[[ -2  -8 -61  -4  58 -64 -11 -15  -5  22  -8 -11  24 -27]
 [-20   7 -56 -45 -18 -57 -28  15  14  28 -19 -42 -26  19]
 [-63  36  43 -38 -59  -5  -5   2 -21   8  23 -15   4  29]
 [-16 -20  65 -14 -22  50  -2  -9   4  31 -21  17 -44  38]
 [-59  12  -3 -16  37 -44  -4 -37 -55  35  17   9  47 -10]
 [  2 -19  25 -24 -43  28 -14  22  33  20 -34 -13 -71  42]]
=>
[[  2 -59 -16 -63 -20  -2]
 [-19  12 -20  36   7  -8]
 [ 25  -3  65  43 -56 -61]
 [-24 -16 -14 -38 -45  -4]
 [-43  37 -22 -59 -18  58]
 [ 28 -44  50  -5 -57 -64]
 [-14  -4  -2  -5 -28 -11]
 [ 22 -37  -9   2  15 -15]
 [ 33 -55   4 -21  14  -5]
 [ 20  35  31   8  28  22]
 [-34  17 -21  23 -19  -8]
 [-13   9  17 -15 -42 -11]
 [-71  47 -44   4 -26  24]
 [ 42 -10  38  29  19 -27]]

[[-50 -30  48  -7 -56  30 -37  60]
 [ 37 -18 -30   4  15  39 -36 -29]
 [ -8 -58  36  31 -55  57 -44  31]
 [-41   5  44  27 -39 -31  44  38]]
=>
[[-41  -8  37 -50]
 [  5 -58 -18 -30]
 [ 44  36 -30  48]
 [ 27  31   4  -7]
 [-39 -55  15 -56]
 [-31  57  39  30]
 [ 44 -44 -36 -37]
 [ 38  31 -29  60]]

[[ 46  51 -29]
 [-24 -49  82]
 [ -6  18 -61]
 [ 24  28  14]
 [  9   8 -23]
 [ 16  34 -75]]
=>
[[ 16   9  24  -6 -24  46]
 [ 34   8  28  18 -49  51]
 [-75 -23  14 -61  82 -29]]

[[ 26 -42 -36  15  28  -8 -33  41  10 -15 -28 -15   1  22]
 [ 38  27  49   4  35 -31   5 -16 -23 -26  14  -3  32  -5]
 [  0  43  36  -4  -8   5  19 -28  -5  11  20  13  14 -12]
 [ 14 -37  36  17  62 -20  62  42 -14 -36  55   9  -1  33]
 [ -4  46 -27  -3 -51  39 -48 -25  31  52 -41   5  11 -17]
 [ -3  49  -3  -6 -38  24 -25 -31  16  37 -21   7  12 -18]]
=>
[[ -3  -4  14   0  38  26]
 [ 49  46 -37  43  27 -42]
 [ -3 -27  36  36  49 -36]
 [ -6  -3  17  -4   4  15]
 [-38 -51  62  -8  35  28]
 [ 24  39 -20   5 -31  -8]
 [-25 -48  62  19   5 -33]
 [-31 -25  42 -28 -16  41]
 [ 16  31 -14  -5 -23  10]
 [ 37  52 -36  11 -26 -15]
 [-21 -41  55  20  14 -28]
 [  7   5   9  13  -3 -15]
 [ 12  11  -1  14  32   1]
 [-18 -17  33 -12  -5  22]]

[[ 20  35  30  42   8]
 [  0  22  57   1 -16]
 [-17 -40   7 -12  60]
 [-15 -15   1   3  68]
 [ 26  41   1  18   4]
 [-13 -20  49  22  -2]
 [-15  16  -3 -14 -46]]
=>
[[-15 -13  26 -15 -17   0  20]
 [ 16 -20  41 -15 -40  22  35]
 [ -3  49   1   1   7  57  30]
 [-14  22  18   3 -12   1  42]
 [-46  -2   4  68  60 -16   8]]

[[-17 -41   1  44   0  20   6 -17]
 [  7  58  -5  20   6   6   6  48]
 [ -4  24  -3 -54   1  75 -18  -7]
 [  9 -29  -2  35   2 -30   6  14]
 [ -4 -17   6  26  -3 -31   2 -56]
 [  0  52  -8 -58   3  72   0  -8]
 [ 12 -37   1   3   2  32 -10  41]
 [ -3 -77   6  26 -14  20   3 -18]]
=>
[[ -3  12   0  -4   9  -4   7 -17]
 [-77 -37  52 -17 -29  24  58 -41]
 [  6   1  -8   6  -2  -3  -5   1]
 [ 26   3 -58  26  35 -54  20  44]
 [-14   2   3  -3   2   1   6   0]
 [ 20  32  72 -31 -30  75   6  20]
 [  3 -10   0   2   6 -18   6   6]
 [-18  41  -8 -56  14  -7  48 -17]]

[[-26 -28  26  22  33 -25 -52]
 [-60  23 -49  20  48 -34  33]
 [ 54 -21  47 -33 -60  24  -7]
 [ 19  45 -29 -28 -17  10  44]
 [  4  20  46 -29 -28  39 -47]
 [-54  51  15 -32  34  30  -3]]
=>
[[-54   4  19  54 -60 -26]
 [ 51  20  45 -21  23 -28]
 [ 15  46 -29  47 -49  26]
 [-32 -29 -28 -33  20  22]
 [ 34 -28 -17 -60  48  33]
 [ 30  39  10  24 -34 -25]
 [ -3 -47  44  -7  33 -52]]
---
[[ 23 -11  29 -75  -6 -33  29]
 [-35  18 -16 -75 -35 -10  40]
 [ 37  16 -54 -75 -45 -31  35]
 [ 12 -25   2 -75  19 -17  50]]
=>
[[ 29  40  35  50]
 [-33 -10 -31 -17]
 [ -6 -35 -45  19]
 [-75 -75 -75 -75]
 [ 29 -16 -54   2]
 [-11  18  16 -25]
 [ 23 -35  37  12]]

[[ 37  21   9 -22   9  26  -8 -15 -15  24 -20  12  14   2]
 [  3  20 -39 -47  -4  34 -16  -3  18 -10 -11   2 -27  -2]
 [-59  30   8   2 -17 -17  -7  43  17 -28  37 -15  64  38]
 [ 55  16 -17 -41  15  57 -14 -32 -31  13 -33  14  12  -2]]
=>
[[  2  -2  38  -2]
 [ 14 -27  64  12]
 [ 12   2 -15  14]
 [-20 -11  37 -33]
 [ 24 -10 -28  13]
 [-15  18  17 -31]
 [-15  -3  43 -32]
 [ -8 -16  -7 -14]
 [ 26  34 -17  57]
 [  9  -4 -17  15]
 [-22 -47   2 -41]
 [  9 -39   8 -17]
 [ 21  20  30  16]
 [ 37   3 -59  55]]

[[-63  23 -15 -19 -32]
 [-42  74 -49 -10 -68]
 [-40  79 -36  -9 -72]
 [-21 -55  32 -16  40]
 [ 10 -31  40 -30  10]
 [ -4  19 -49  59   3]]
=>
[[-32 -68 -72  40  10   3]
 [-19 -10  -9 -16 -30  59]
 [-15 -49 -36  32  40 -49]
 [ 23  74  79 -55 -31  19]
 [-63 -42 -40 -21  10  -4]]

[[-17 -14]
 [-20 -53]
 [-15  34]
 [  4  69]
 [-17 -44]
 [-60 -43]
 [ 65  53]
 [ 32  43]
 [ 36  51]
 [ -2 -30]]
=>
[[-14 -53  34  69 -44 -43  53  43  51 -30]
 [-17 -20 -15   4 -17 -60  65  32  36  -2]]

[[  6  41  32   2 -57 -11   2]
 [ -7 -58  -2  -3  10 -11 -10]
 [  2 -34  49   0  49  -1   2]
 [-11  56  28  -3  -1  -4   2]]
=>
[[  2 -10   2   2]
 [-11 -11  -1  -4]
 [-57  10  49  -1]
 [  2  -3   0  -3]
 [ 32  -2  49  28]
 [ 41 -58 -34  56]
 [  6  -7   2 -11]]

[[-12   7 -29  17 -14  24  16 -13   9   7   1  20  10]
 [ -9  42 -39  -3  27  25  18 -13  66  42  -6  20 -36]
 [-12  33 -68  -2  19 -15   5 -13  11  33  12   7   9]]
=>
[[ 10 -36   9]
 [ 20  20   7]
 [  1  -6  12]
 [  7  42  33]
 [  9  66  11]
 [-13 -13 -13]
 [ 16  18   5]
 [ 24  25 -15]
 [-14  27  19]
 [ 17  -3  -2]
 [-29 -39 -68]
 [  7  42  33]
 [-12  -9 -12]]
